500 stands for zero in the data rows.
Here are some points, one per row:
597,481,623,591,373,629,337,198,571,602,445,698,495,394,374,412,331,601,407,643,458,308,485,539,467,275,493,652,597,301,588,584
594,475,485,548,362,773,560,376,408,466,541,373,640,425,546,643,644,404,669,421,647,499,350,557,364,530,370,637,307,547,441,533
293,467,532,737,428,216,520,405,763,410,623,517,548,345,375,585,619,421,427,647,209,552,307,568,433,560,483,448,545,681,438,337
341,462,493,386,688,565,618,531,627,413,393,650,372,394,459,601,396,416,673,614,559,221,382,447,495,396,396,416,631,453,481,288
398,456,721,482,652,564,595,496,370,568,444,346,485,529,715,468,565,749,479,566,507,583,537,629,402,398,360,537,481,620,459,554
319,397,617,488,611,480,613,502,466,651,482,464,668,428,480,425,444,663,450,554,448,396,617,463,435,474,387,574,678,653,307,440
564,338,612,344,337,443,605,651,661,628,485,415,430,550,410,436,374,664,594,667,718,620,500,627,724,484,492,364,518,486,603,476
478,358,490,575,723,406,693,601,686,670,395,618,421,561,652,424,741,491,326,414,633,450,342,606,495,739,669,365,501,386,625,699
547,571,462,480,640,510,339,547,355,408,267,459,550,301,595,515,613,537,439,704,412,404,431,623,565,373,591,365,371,355,732,507
559,678,434,409,457,216,471,615,298,335,500,590,562,462,515,330,441,395,491,390,384,365,358,519,635,514,327,687,495,401,188,534
440,539,377,486,276,575,409,528,706,648,554,662,419,626,531,624,533,456,648,544,390,534,412,387,588,379,434,776,613,614,481,526
475,396,279,581,520,484,427,443,351,622,456,617,557,714,624,360,656,612,260,419,541,645,524,481,478,553,278,374,351,681,483,456
301,385,484,453,565,358,658,409,499,415,560,637,648,636,581,387,211,626,415,411,600,624,568,226,351,564,516,468,377,366,466,498
451,648,644,520,377,673,568,665,587,479,216,340,360,459,392,165,563,231,502,403,439,602,443,394,382,394,637,422,563,674,497,710
307,349,282,270,296,689,328,548,499,570,706,391,470,372,384,598,372,314,329,487,781,322,554,396,645,560,376,369,358,671,454,517
591,605,428,532,409,404,467,704,426,621,654,695,517,429,364,672,411,599,459,671,449,592,631,564,350,606,340,545,429,268,514,600
650,414,581,422,467,675,687,679,508,256,492,623,479,222,538,618,444,684,558,204,446,734,626,716,615,540,504,418,559,427,439,566
407,414,605,565,448,444,575,428,437,433,648,356,677,561,683,567,258,359,312,538,598,427,652,605,438,510,574,558,584,672,443,389
642,624,390,596,594,504,528,653,528,640,455,511,521,439,388,588,328,397,648,328,648,543,528,565,255,635,346,412,403,577,608,696
737,609,345,386,541,470,623,607,227,404,566,587,440,514,752,316,486,442,510,564,383,401,375,576,555,581,605,426,472,552,321,506
438,619,670,671,698,597,555,521,632,365,409,276,613,690,467,581,591,360,376,490,411,286,420,317,800,438,313,518,558,455,512,514
526,337,537,615,380,636,475,423,423,277,358,359,607,438,416,580,323,628,351,779,579,467,622,709,607,733,381,598,749,456,604,766
688,676,639,408,660,545,481,272,654,688,529,383,306,467,654,551,468,393,539,580,480,566,502,398,702,447,426,410,609,366,435,298
512,446,474,352,378,400,810,434,565,494,686,572,557,446,507,551,516,411,441,713,467,355,490,617,581,477,384,319,454,327,570,366
475,545,468,523,469,454,663,212,432,601,484,561,439,533,372,360,331,496,702,500,530,590,197,571,431,603,379,375,432,556,692,696
545,588,513,732,418,620,612,560,283,427,369,638,495,819,371,526,507,660,509,546,470,446,618,459,698,256,432,371,381,648,621,607
683,424,491,635,404,661,534,565,752,278,371,511,286,427,386,631,468,500,325,522,425,663,666,356,341,705,349,339,454,662,355,402
509,624,484,378,568,557,472,323,693,405,676,340,694,542,591,289,646,648,365,476,422,402,426,450,416,738,583,589,538,472,366,455
538,542,283,633,508,461,370,639,619,465,629,448,488,445,635,665,670,601,550,585,467,502,448,573,438,330,456,397,571,692,720,336
506,606,550,578,361,576,501,537,621,327,470,603,424,422,557,553,370,564,391,602,399,483,696,425,522,646,602,536,420,356,625,608
625,446,690,474,684,579,343,756,398,545,420,408,378,387,588,661,601,576,376,573,549,348,309,451,502,346,485,567,520,506,427,399
494,514,466,254,506,387,274,361,557,359,249,507,341,404,382,524,647,475,340,600,561,563,581,466,412,339,436,443,602,745,595,528
394,595,419,663,550,704,452,578,647,380,596,547,643,460,586,456,713,611,362,397,404,628,489,632,464,389,346,257,608,437,426,514
374,706,585,523,608,331,482,473,579,539,416,516,453,422,643,401,358,627,325,358,665,564,256,549,380,499,335,684,516,371,657,337
527,474,394,426,654,417,473,558,552,445,591,224,337,615,390,595,665,459,672,603,352,709,408,374,654,632,651,591,637,217,594,450
397,852,428,472,553,672,300,510,512,554,528,269,417,616,477,495,369,624,307,565,495,617,618,728,298,735,611,583,441,444,507,196
595,414,650,411,374,369,428,689,668,493,411,538,717,462,519,240,410,206,471,484,378,685,659,625,512,284,525,480,486,515,585,528
794,374,334,334,461,421,653,317,744,651,325,342,614,747,564,689,555,460,551,453,501,295,503,521,393,548,428,510,354,479,374,696
364,304,664,321,416,559,438,605,529,380,648,424,386,736,376,565,662,469,514,518,474,525,369,455,382,368,563,539,559,460,394,466
507,623,549,372,636,680,403,320,627,397,603,699,438,504,701,516,424,352,609,545,441,645,483,615,629,572,648,512,532,752,531,488
593,521,740,423,370,468,519,436,570,653,618,547,490,438,441,720,473,778,421,303,405,472,534,482,631,407,593,480,316,449,567,534
443,430,447,614,546,674,629,438,483,609,360,536,411,430,252,469,462,530,484,398,547,495,248,743,498,611,361,690,463,631,309,499
494,390,317,420,574,532,426,444,580,614,316,693,713,620,590,414,596,530,422,369,498,658,547,527,524,441,389,672,353,323,628,340
547,528,439,333,655,651,561,437,573,505,493,662,384,581,326,604,393,469,634,573,491,641,481,389,566,408,706,497,409,634,386,348
316,640,332,652,550,658,435,347,470,434,724,343,358,350,512,250,564,590,577,529,712,369,610,522,491,416,568,467,586,449,446,491
420,579,548,394,491,611,441,537,681,527,593,617,477,513,678,484,529,449,659,626,432,658,447,363,458,453,502,625,432,586,435,770
334,302,347,637,577,393,466,490,517,646,560,656,339,586,610,408,624,531,680,405,418,407,660,568,326,474,354,563,354,352,590,453
442,389,448,417,362,602,680,395,354,533,384,497,518,386,465,662,671,537,441,527,513,280,413,381,439,656,655,541,652,618,526,375
655,501,378,576,460,351,645,380,651,305,592,735,395,654,593,493,576,500,301,421,795,438,703,636,594,397,682,748,574,464,573,510
580,582,591,458,543,427,184,521,403,517,635,612,687,400,328,400,740,433,554,418,451,361,558,721,616,586,367,397,406,582,451,593
463,654,339,477,497,530,507,488,406,436,575,581,390,670,491,495,484,294,547,579,453,679,409,816,571,404,413,553,716,401,310,646
535,444,582,437,715,392,296,632,490,330,602,478,307,662,252,366,465,541,348,386,670,330,548,305,370,471,458,640,629,458,540,669
443,618,631,461,446,501,512,532,513,525,506,567,346,310,334,407,550,662,532,693,409,413,688,489,435,614,487,361,395,294,360,649
235,903,560,652,252,444,616,583,396,667,288,605,605,524,425,666,631,315,531,514,684,426,648,442,462,603,812,538,443,548,411,378
644,437,693,438,464,651,480,601,392,432,664,603,336,498,452,589,615,342,320,642,599,407,354,498,452,439,574,499,196,374,405,438
381,407,528,639,504,347,367,350,604,469,568,434,549,459,573,495,635,526,650,611,650,625,300,517,379,478,740,529,268,370,470,719
470,478,361,653,330,292,546,401,445,212,439,310,627,370,524,587,463,397,693,452,590,649,515,392,413,573,422,374,378,446,462,373
665,397,484,607,773,360,464,386,627,635,488,462,646,433,252,384,304,442,629,771,529,617,503,521,515,584,446,567,509,677,485,399
488,367,379,537,583,728,640,513,349,545,396,464,684,492,504,623,593,349,509,615,547,482,570,382,381,603,508,546,498,479,408,444
408,532,592,520,460,463,563,472,422,608,482,398,624,603,577,721,671,319,617,320,499,458,547,478,404,684,375,552,772,460,663,489
380,320,337,326,591,424,615,386,494,465,313,371,388,626,621,381,448,541,404,429,389,492,643,688,333,426,757,649,324,505,599,471
305,530,456,342,579,580,500,457,377,427,557,610,380,453,438,631,502,443,595,226,362,686,432,351,622,407,517,621,592,429,451,479
562,607,628,470,453,373,452,454,413,507,599,464,286,694,385,472,426,357,687,292,319,417,677,628,634,570,511,412,330,646,635,425
557,522,388,552,575,623,669,473,580,326,400,375,521,313,323,423,582,659,439,352,236,403,560,447,364,293,655,648,594,466,451,538
617,556,555,550,622,458,492,619,656,565,579,489,564,324,568,457,386,637,453,328,639,342,581,458,637,541,560,429,468,686,630,659
629,572,330,567,771,320,565,580,286,457,584,555,403,433,670,628,249,487,636,508,414,324,392,419,538,577,638,397,521,617,412,542
519,552,417,323,636,397,441,484,560,421,578,653,733,622,308,636,590,469,476,642,581,650,505,424,500,409,614,304,741,487,484,660
419,462,658,554,654,528,489,440,394,606,365,384,627,670,533,642,265,510,426,423,505,638,620,544,486,447,410,628,526,404,380,406
577,617,519,670,460,617,290,234,511,400,657,623,596,672,647,495,640,702,531,416,527,620,412,306,422,576,639,372,489,488,486,621
556,639,406,344,392,554,599,591,347,335,580,446,613,371,383,495,515,640,577,523,482,428,352,502,651,591,612,616,358,449,730,583
621,544,455,512,367,467,561,544,343,399,615,554,385,682,479,392,447,614,425,435,473,395,481,539,223,339,534,369,657,533,670,451
570,374,634,489,644,591,446,467,473,532,423,451,657,502,425,627,589,316,666,411,584,460,657,565,449,659,498,631,573,485,464,400
366,468,630,533,352,547,544,633,406,549,425,488,578,546,543,419,496,671,719,573,593,611,382,638,431,624,405,597,620,659,809,305
460,375,684,554,443,556,464,555,490,538,557,574,343,627,506,543,395,398,678,311,270,269,652,605,357,599,461,346,638,520,605,637
508,307,628,360,300,591,434,582,479,416,517,654,475,539,708,344,375,448,644,632,423,338,344,478,438,541,351,479,521,388,432,356
424,614,367,719,527,495,539,560,675,420,470,464,418,638,551,355,613,722,739,496,711,292,640,567,635,354,523,455,626,485,245,339
554,386,680,509,492,479,369,614,303,572,581,556,635,668,386,408,426,572,442,463,369,533,466,480,554,623,601,309,524,461,593,478
488,280,355,473,224,309,211,410,546,628,143,477,333,543,527,488,494,579,404,339,527,464,376,690,720,706,734,314,588,350,280,509
407,413,647,557,625,396,468,396,333,563,412,365,457,338,722,603,574,428,657,621,567,545,759,491,398,422,461,522,366,492,458,571
727,431,596,543,337,328,580,681,433,673,500,521,594,379,472,332,675,576,646,481,608,566,605,338,380,502,696,660,597,619,372,312
398,538,551,567,602,544,357,674,600,463,419,586,589,599,644,626,399,416,662,628,659,475,393,425,501,343,681,352,482,434,386,490
568,336,395,595,468,673,296,649,575,301,586,393,556,516,523,325,314,406,628,441,580,430,329,375,615,550,519,668,452,432,553,422
686,425,568,764,306,645,623,569,475,792,670,347,463,437,499,411,377,402,319,392,506,598,471,405,611,321,560,421,700,327,532,577
474,650,627,275,444,549,534,394,448,525,485,586,735,365,406,381,425,431,521,341,423,347,551,562,593,365,514,346,372,356,595,427
602,568,497,452,490,320,563,624,469,492,663,371,560,641,336,495,577,510,600,611,433,595,696,656,662,367,484,474,430,478,576,585
These points spread out most along one direction. Where along it does each point below lie, from 0 to 99? The average is 50, and the first point in the table lies past the average. One standard deviation of the points above along it is 16.
539,380,527,625,544,618,580,397,329,590,401,398,446,491,574,279,608,532,519,708,494,630,612,275,642,643,344,529,395,536,380,424 32
566,695,289,376,395,515,572,570,605,722,474,262,672,544,351,405,379,549,477,568,374,430,498,429,350,438,499,414,429,420,603,558 57
356,421,691,648,590,348,643,387,394,531,577,401,548,530,298,659,362,490,328,353,535,634,218,698,444,394,545,418,319,647,334,454 40
611,667,559,457,312,323,414,648,592,367,404,505,442,603,698,625,408,517,396,632,346,355,358,365,608,610,435,649,269,618,498,541 61
296,498,334,391,580,576,451,574,492,451,458,592,470,506,580,616,414,484,487,504,388,695,437,366,591,455,557,294,670,399,415,550 53
530,501,637,587,571,387,664,384,365,522,487,671,373,382,388,343,721,257,332,554,620,658,531,331,534,634,417,625,493,520,718,367 43
506,423,465,655,384,337,454,347,370,363,357,411,485,330,551,669,513,472,552,433,585,633,576,478,563,323,419,593,531,570,503,467 37
250,423,371,292,600,411,660,592,677,615,542,428,522,536,615,388,573,559,468,350,655,513,593,522,684,577,395,467,362,419,608,567 42
490,337,254,784,626,553,320,582,388,640,568,630,528,356,366,489,355,491,389,414,301,363,539,410,542,462,671,538,368,434,666,448 60
631,623,397,341,412,333,364,463,519,552,543,343,321,313,636,629,535,362,338,472,482,581,504,407,381,330,284,423,601,491,443,508 52
725,510,605,376,449,394,532,327,365,564,404,482,575,407,479,402,549,613,611,337,619,507,539,266,416,577,438,507,741,603,471,431 41
283,457,460,394,481,559,425,536,351,703,678,504,454,385,644,585,540,521,409,628,309,562,457,419,634,457,633,750,631,750,444,761 48
